128 stands for zero in the data rows.
Here is a table of points, one per row:
[121, 143, 134, 167, 107, 182, 111, 94, 135, 142, 117, 134, 181, 174, 126, 102, 152, 139, 115, 99, 158, 162, 130, 108, 149, 126, 157, 85, 99, 106, 168, 134]
[167, 76, 122, 147, 135, 125, 109, 81, 117, 110, 135, 134, 129, 151, 140, 112, 150, 142, 82, 110, 86, 101, 134, 119, 116, 106, 133, 161, 66, 130, 82, 137]
[120, 100, 137, 94, 159, 111, 128, 126, 136, 144, 78, 96, 94, 142, 128, 172, 109, 141, 110, 126, 133, 140, 166, 101, 98, 131, 147, 104, 133, 135, 154, 89]
[111, 185, 108, 172, 93, 129, 84, 155, 88, 139, 145, 189, 149, 151, 58, 181, 143, 191, 108, 117, 145, 93, 110, 152, 120, 100, 190, 166, 176, 182, 106, 115]
[197, 132, 130, 156, 152, 127, 104, 101, 101, 166, 146, 94, 114, 124, 125, 138, 140, 162, 118, 148, 140, 76, 80, 102, 133, 134, 127, 35, 133, 111, 165, 85]
[104, 108, 85, 150, 108, 141, 140, 120, 155, 140, 147, 126, 140, 108, 153, 119, 61, 115, 113, 125, 56, 193, 89, 138, 146, 121, 147, 147, 129, 121, 138, 51]
[54, 112, 108, 68, 171, 149, 150, 67, 123, 147, 156, 175, 193, 53, 152, 143, 181, 181, 172, 143, 146, 110, 88, 85, 128, 169, 150, 166, 141, 70, 116, 109]
[136, 124, 151, 92, 160, 149, 121, 140, 145, 76, 157, 185, 137, 146, 108, 113, 113, 122, 103, 169, 98, 133, 125, 82, 155, 178, 81, 83, 156, 118, 122, 175]
[77, 148, 114, 180, 147, 158, 164, 108, 186, 187, 142, 42, 77, 133, 101, 176, 160, 133, 137, 156, 186, 133, 103, 123, 143, 173, 150, 79, 111, 193, 77, 147]
[137, 138, 152, 115, 126, 111, 149, 154, 147, 134, 129, 98, 131, 111, 118, 162, 136, 144, 160, 148, 107, 101, 134, 156, 51, 124, 95, 162, 147, 105, 167, 115]
[120, 55, 207, 205, 121, 132, 117, 146, 144, 126, 114, 168, 100, 151, 186, 120, 117, 157, 190, 144, 165, 94, 148, 161, 186, 162, 56, 103, 122, 149, 121, 100]
[134, 93, 100, 157, 122, 166, 170, 183, 95, 170, 177, 155, 76, 80, 79, 126, 142, 153, 106, 140, 168, 192, 142, 91, 137, 85, 67, 153, 71, 133, 105, 152]
[185, 90, 63, 94, 133, 137, 83, 147, 146, 150, 104, 145, 102, 139, 125, 125, 102, 100, 156, 94, 152, 145, 124, 173, 98, 180, 164, 109, 131, 96, 116, 140]
[130, 105, 181, 148, 167, 163, 71, 104, 81, 123, 148, 135, 128, 124, 94, 98, 145, 91, 130, 145, 125, 101, 89, 135, 68, 121, 136, 130, 101, 135, 104, 133]
[84, 159, 77, 149, 126, 195, 163, 145, 104, 116, 159, 173, 158, 186, 125, 128, 132, 168, 62, 160, 162, 138, 110, 183, 142, 119, 161, 125, 164, 143, 178, 104]
[109, 78, 124, 111, 75, 113, 62, 185, 179, 82, 144, 142, 83, 135, 106, 76, 157, 154, 119, 64, 166, 138, 146, 128, 165, 143, 114, 138, 176, 132, 99, 101]
[102, 90, 107, 93, 137, 114, 143, 153, 115, 95, 109, 70, 160, 196, 163, 163, 110, 91, 148, 95, 154, 105, 140, 122, 95, 113, 142, 117, 109, 136, 122, 122]
[180, 149, 183, 115, 123, 102, 129, 139, 154, 166, 143, 120, 168, 142, 159, 74, 39, 162, 173, 133, 151, 174, 119, 150, 116, 146, 162, 138, 99, 167, 103, 164]
[103, 116, 161, 178, 121, 80, 185, 152, 95, 158, 126, 151, 158, 82, 87, 163, 110, 68, 125, 64, 110, 110, 150, 162, 113, 115, 110, 101, 171, 66, 134, 172]
[157, 154, 151, 147, 145, 152, 120, 136, 131, 128, 109, 134, 107, 131, 125, 87, 141, 137, 128, 143, 112, 151, 127, 133, 87, 139, 111, 115, 129, 131, 158, 126]
[129, 75, 101, 173, 148, 83, 137, 140, 127, 136, 113, 62, 126, 138, 83, 81, 62, 165, 135, 114, 101, 161, 64, 155, 149, 82, 125, 150, 167, 94, 138, 129]
[174, 166, 115, 116, 107, 107, 121, 143, 143, 99, 62, 128, 150, 82, 144, 110, 136, 103, 99, 185, 156, 152, 110, 113, 136, 86, 92, 138, 151, 119, 153, 109]
[154, 135, 136, 126, 140, 100, 140, 75, 198, 153, 112, 119, 119, 149, 137, 102, 117, 73, 154, 198, 169, 102, 77, 131, 133, 102, 161, 124, 102, 157, 54, 173]
[166, 151, 81, 108, 147, 105, 149, 94, 85, 128, 118, 130, 142, 122, 80, 148, 72, 131, 159, 116, 128, 97, 162, 127, 200, 145, 87, 124, 93, 117, 105, 140]
[109, 149, 54, 153, 127, 108, 65, 128, 115, 126, 146, 127, 125, 113, 153, 125, 153, 125, 154, 145, 153, 121, 172, 104, 90, 86, 132, 176, 140, 191, 189, 205]
[106, 138, 100, 145, 126, 162, 160, 121, 118, 79, 117, 109, 145, 167, 68, 108, 100, 142, 144, 129, 164, 125, 128, 95, 169, 97, 182, 124, 87, 116, 178, 91]
[89, 161, 115, 87, 206, 158, 132, 158, 104, 138, 103, 107, 107, 147, 189, 52, 146, 126, 111, 88, 120, 62, 121, 137, 137, 82, 73, 139, 142, 161, 101, 105]
[86, 124, 130, 114, 137, 122, 125, 130, 130, 113, 94, 114, 111, 116, 140, 105, 123, 106, 128, 95, 118, 136, 128, 83, 98, 123, 139, 139, 91, 144, 122, 116]
[112, 132, 122, 124, 78, 138, 169, 101, 182, 161, 166, 117, 107, 106, 128, 108, 111, 125, 154, 103, 161, 79, 147, 154, 69, 195, 116, 187, 116, 90, 139, 75]
[109, 133, 134, 117, 90, 148, 91, 145, 68, 172, 93, 92, 136, 128, 181, 86, 126, 102, 139, 141, 89, 79, 138, 132, 192, 171, 150, 166, 182, 109, 125, 155]
[91, 163, 85, 135, 199, 99, 152, 95, 178, 161, 122, 128, 84, 148, 120, 165, 171, 109, 156, 174, 124, 160, 111, 171, 206, 158, 143, 148, 159, 164, 121, 140]
[98, 101, 142, 144, 63, 117, 164, 115, 93, 145, 92, 106, 95, 151, 109, 110, 159, 111, 144, 182, 114, 133, 138, 100, 105, 113, 127, 110, 123, 142, 115, 127]
[90, 151, 99, 148, 120, 119, 160, 177, 168, 177, 109, 164, 129, 137, 143, 59, 124, 92, 181, 175, 73, 84, 206, 79, 95, 95, 150, 82, 114, 89, 116, 110]
[104, 157, 117, 104, 80, 103, 94, 128, 141, 109, 166, 160, 101, 113, 147, 131, 80, 130, 105, 163, 96, 109, 84, 90, 122, 128, 128, 76, 121, 111, 143, 155]
[125, 119, 150, 107, 86, 139, 169, 113, 73, 138, 100, 108, 81, 160, 96, 133, 170, 119, 134, 157, 91, 162, 104, 118, 120, 130, 121, 130, 119, 156, 104, 125]
[148, 173, 110, 126, 104, 106, 143, 145, 56, 58, 94, 82, 112, 83, 160, 93, 129, 84, 81, 175, 207, 144, 113, 117, 142, 188, 127, 135, 155, 73, 141, 104]
[161, 119, 166, 111, 68, 164, 129, 179, 130, 177, 67, 111, 197, 95, 129, 147, 136, 103, 58, 139, 70, 69, 148, 159, 194, 189, 150, 150, 101, 181, 192, 134]
[136, 85, 82, 55, 107, 158, 150, 107, 137, 170, 135, 145, 191, 100, 139, 104, 158, 172, 147, 142, 136, 168, 120, 144, 137, 88, 129, 131, 153, 88, 96, 82]
[74, 144, 117, 101, 107, 95, 80, 60, 107, 141, 176, 120, 120, 170, 163, 149, 116, 114, 75, 124, 135, 134, 194, 200, 93, 113, 117, 155, 130, 117, 136, 178]
[157, 144, 151, 147, 85, 72, 94, 164, 156, 119, 133, 175, 116, 186, 101, 178, 149, 147, 85, 91, 163, 109, 118, 98, 123, 111, 148, 195, 188, 137, 64, 57]
[147, 136, 128, 109, 179, 90, 159, 91, 136, 169, 111, 165, 95, 153, 132, 129, 130, 154, 105, 103, 111, 133, 68, 104, 111, 155, 131, 154, 131, 125, 186, 175]
[128, 113, 148, 186, 149, 87, 162, 81, 111, 133, 146, 170, 180, 85, 125, 114, 118, 68, 102, 91, 142, 113, 168, 125, 143, 132, 136, 97, 162, 127, 144, 122]
[139, 141, 154, 83, 165, 151, 106, 143, 149, 117, 137, 146, 110, 154, 58, 140, 125, 115, 125, 120, 99, 108, 138, 100, 138, 154, 81, 95, 111, 104, 135, 115]
[115, 200, 136, 126, 139, 83, 129, 132, 82, 105, 120, 105, 174, 111, 143, 124, 97, 178, 113, 118, 160, 193, 156, 111, 109, 177, 98, 105, 109, 131, 81, 140]
[105, 147, 170, 94, 116, 88, 85, 133, 129, 85, 130, 78, 170, 90, 73, 79, 169, 118, 154, 98, 108, 153, 106, 172, 124, 146, 108, 109, 102, 162, 133, 117]
[123, 144, 136, 78, 76, 142, 103, 107, 158, 116, 197, 117, 130, 112, 140, 150, 89, 103, 98, 120, 125, 109, 54, 66, 153, 74, 108, 75, 158, 115, 117, 170]
[177, 140, 97, 195, 117, 174, 122, 119, 186, 79, 152, 57, 174, 122, 184, 161, 140, 178, 101, 134, 79, 119, 164, 138, 111, 143, 106, 166, 80, 75, 70, 169]
[188, 79, 114, 124, 98, 86, 177, 139, 146, 49, 161, 149, 103, 91, 147, 118, 180, 181, 102, 107, 82, 99, 179, 200, 113, 130, 193, 68, 93, 168, 126, 147]
[143, 88, 148, 97, 170, 139, 98, 114, 134, 103, 118, 114, 130, 131, 103, 173, 88, 146, 154, 163, 111, 123, 153, 112, 91, 132, 102, 145, 168, 140, 168, 109]
[162, 111, 128, 103, 142, 173, 120, 102, 159, 110, 113, 151, 139, 128, 119, 129, 113, 95, 115, 119, 115, 156, 141, 84, 104, 153, 104, 126, 145, 152, 140, 134]
[166, 196, 157, 129, 124, 159, 146, 71, 65, 117, 121, 133, 102, 101, 143, 168, 96, 141, 186, 84, 120, 158, 165, 147, 145, 113, 103, 120, 145, 154, 82, 97]
[168, 143, 163, 133, 171, 52, 113, 156, 143, 116, 176, 120, 95, 136, 187, 146, 207, 130, 156, 119, 80, 178, 154, 93, 171, 96, 175, 170, 129, 123, 174, 124]
[119, 90, 172, 101, 175, 161, 106, 171, 114, 140, 193, 149, 107, 88, 107, 179, 122, 104, 97, 169, 162, 175, 138, 155, 133, 61, 166, 154, 91, 102, 130, 90]
[94, 157, 123, 142, 135, 189, 92, 101, 139, 98, 65, 146, 76, 110, 141, 145, 159, 156, 128, 83, 132, 151, 134, 137, 158, 84, 167, 124, 98, 116, 181, 191]
[126, 87, 113, 155, 103, 139, 129, 173, 115, 87, 85, 171, 160, 190, 177, 192, 148, 87, 193, 100, 144, 114, 74, 177, 121, 119, 61, 130, 72, 160, 120, 119]
[119, 123, 180, 136, 154, 115, 194, 183, 116, 144, 141, 129, 140, 98, 123, 152, 108, 84, 138, 78, 113, 109, 133, 134, 84, 133, 130, 135, 177, 101, 113, 168]
Along one direction, these points spread out more than along any other. Take the direction at right angles to it along which they spread out most. Go by this last direction. Where along it does each point below lie, from 0 to 99? 50 is the average, and the first point above lies past it. One standard deviation of the points above along it is 16.
[103, 116, 161, 178, 121, 80, 185, 152, 95, 158, 126, 151, 158, 82, 87, 163, 110, 68, 125, 64, 110, 110, 150, 162, 113, 115, 110, 101, 171, 66, 134, 172] 36
[109, 78, 124, 111, 75, 113, 62, 185, 179, 82, 144, 142, 83, 135, 106, 76, 157, 154, 119, 64, 166, 138, 146, 128, 165, 143, 114, 138, 176, 132, 99, 101] 18
[157, 144, 151, 147, 85, 72, 94, 164, 156, 119, 133, 175, 116, 186, 101, 178, 149, 147, 85, 91, 163, 109, 118, 98, 123, 111, 148, 195, 188, 137, 64, 57] 9
[136, 85, 82, 55, 107, 158, 150, 107, 137, 170, 135, 145, 191, 100, 139, 104, 158, 172, 147, 142, 136, 168, 120, 144, 137, 88, 129, 131, 153, 88, 96, 82] 61
[130, 105, 181, 148, 167, 163, 71, 104, 81, 123, 148, 135, 128, 124, 94, 98, 145, 91, 130, 145, 125, 101, 89, 135, 68, 121, 136, 130, 101, 135, 104, 133] 53
[109, 133, 134, 117, 90, 148, 91, 145, 68, 172, 93, 92, 136, 128, 181, 86, 126, 102, 139, 141, 89, 79, 138, 132, 192, 171, 150, 166, 182, 109, 125, 155] 52
[109, 149, 54, 153, 127, 108, 65, 128, 115, 126, 146, 127, 125, 113, 153, 125, 153, 125, 154, 145, 153, 121, 172, 104, 90, 86, 132, 176, 140, 191, 189, 205] 40
[106, 138, 100, 145, 126, 162, 160, 121, 118, 79, 117, 109, 145, 167, 68, 108, 100, 142, 144, 129, 164, 125, 128, 95, 169, 97, 182, 124, 87, 116, 178, 91] 59
[84, 159, 77, 149, 126, 195, 163, 145, 104, 116, 159, 173, 158, 186, 125, 128, 132, 168, 62, 160, 162, 138, 110, 183, 142, 119, 161, 125, 164, 143, 178, 104] 42
[185, 90, 63, 94, 133, 137, 83, 147, 146, 150, 104, 145, 102, 139, 125, 125, 102, 100, 156, 94, 152, 145, 124, 173, 98, 180, 164, 109, 131, 96, 116, 140] 47
[125, 119, 150, 107, 86, 139, 169, 113, 73, 138, 100, 108, 81, 160, 96, 133, 170, 119, 134, 157, 91, 162, 104, 118, 120, 130, 121, 130, 119, 156, 104, 125] 57
[128, 113, 148, 186, 149, 87, 162, 81, 111, 133, 146, 170, 180, 85, 125, 114, 118, 68, 102, 91, 142, 113, 168, 125, 143, 132, 136, 97, 162, 127, 144, 122] 47
[105, 147, 170, 94, 116, 88, 85, 133, 129, 85, 130, 78, 170, 90, 73, 79, 169, 118, 154, 98, 108, 153, 106, 172, 124, 146, 108, 109, 102, 162, 133, 117] 45
